One turn sends every row of this set to another row. A few are shown first. Where does it send the rows asked after them?
q_594: [-41,-147,1,-238,-42,24,356,-28,12,39,-33,58,110,72,124,-89,60,-178,-4,395]
q_75: [75,105,-45,-89,185,-138,-192,-164,-192,179,-178,-76,104,-23,541,360,-67,-68,47,-302]
q_285: [-162,-22,66,34,107,4,483,-89,-131,68,-104,16,33,-27,64,74,153,-117,92,392]
q_787: [76,363,100,83,-101,-110,-59,-32,-145,71,-3,264,-66,42,-299,100,-36,25,-114,-431]
q_906: [75,49,86,-40,150,-91,-521,-217,39,63,-30,79,40,-102,-21,-168,139,-98,111,-386]
q_289: [36,46,59,-44,123,-55,-538,-168,46,66,-54,77,94,-65,-33,-161,117,-85,99,-415]
q_29: [119,320,183,63,-76,-94,-31,-87,-224,85,27,227,-240,29,-209,-16,-21,1,-148,-406]
q_593: [138,350,174,80,-66,-153,-26,-121,-198,77,36,250,-209,-22,-253,45,3,3,-114,-377]
q_232: [71,59,70,-30,134,-97,-524,-206,55,64,-42,89,82,-109,-43,-141,140,-94,120,-391]
q_701: [122,372,126,102,-79,-158,-41,-106,-157,67,11,269,-119,-12,-308,99,-4,15,-106,-394]
q_47: [72,311,153,48,-103,-46,-39,-14,-223,93,8,219,-185,85,-205,-11,-55,11,-162,-430]
q_949: [122,129,-25,-59,212,-206,-185,-232,-188,166,-162,-59,77,-81,518,385,-37,-75,67,-279]
q_914: [111,148,-40,-52,207,-217,-197,-224,-162,157,-173,-44,135,-77,489,425,-35,-66,69,-280]
q_797: [12,-27,-57,-148,-21,-140,329,-111,152,-5,-51,143,289,-59,-50,123,118,-162,88,428]
q_766: [90,142,-64,-62,188,-183,-210,-182,-153,160,-183,-46,167,-58,489,422,-59,-59,67,-292]
q_736: [-247,-23,-15,24,60,85,449,33,-94,75,-142,29,177,64,39,103,99,-78,68,334]
q_658: [-138,14,41,63,119,-51,472,-131,-83,59,-101,35,97,-74,8,147,174,-100,112,403]
q_34: [60,36,86,-52,137,-67,-517,-191,25,68,-31,68,34,-86,-8,-191,125,-101,96,-393]
q_776: [-230,16,-33,52,60,26,446,2,-46,61,-148,60,234,13,-18,180,117,-74,102,342]
q_514: [-69,-54,-104,-187,-70,-40,310,-2,142,12,-75,130,337,33,-19,96,62,-152,55,369]
q_890: [-208,-41,42,11,76,74,474,-13,-136,80,-120,6,75,43,87,44,117,-98,61,356]
q_723: [58,-63,12,-165,9,-152,353,-182,87,-5,-12,114,137,-91,15,48,149,-181,70,468]
q_893: [105,115,-19,-75,199,-170,-182,-195,-204,173,-169,-78,58,-50,544,353,-49,-75,45,-289]
q_239: [70,126,-63,-82,179,-148,-204,-154,-173,164,-185,-60,158,-28,514,390,-79,-60,50,-311]
q_549: [50,51,49,-36,126,-79,-533,-181,59,57,-49,95,111,-94,-49,-139,125,-82,113,-406]
q_921: [-178,32,-11,72,90,-39,456,-78,-43,52,-127,66,195,-48,-38,198,159,-91,127,376]
q_57: [39,-114,46,-203,4,-67,362,-139,27,15,-8,71,51,-27,109,-60,110,-197,30,446]
q_261: [54,331,107,58,-116,-53,-55,11,-178,85,-6,236,-101,89,-249,44,-64,23,-144,-448]
q_331: [-97,-107,-70,-224,-76,41,328,44,79,34,-66,92,255,110,66,-16,30,-150,7,355]
q_325: [42,42,79,-53,126,-46,-531,-174,25,65,-42,75,58,-62,-7,-188,117,-85,93,-408]

q_594 moves to q_331
q_47 moves to q_261
q_914 moves to q_949
Where do these go?
q_549 moves to q_232
q_890 moves to q_736

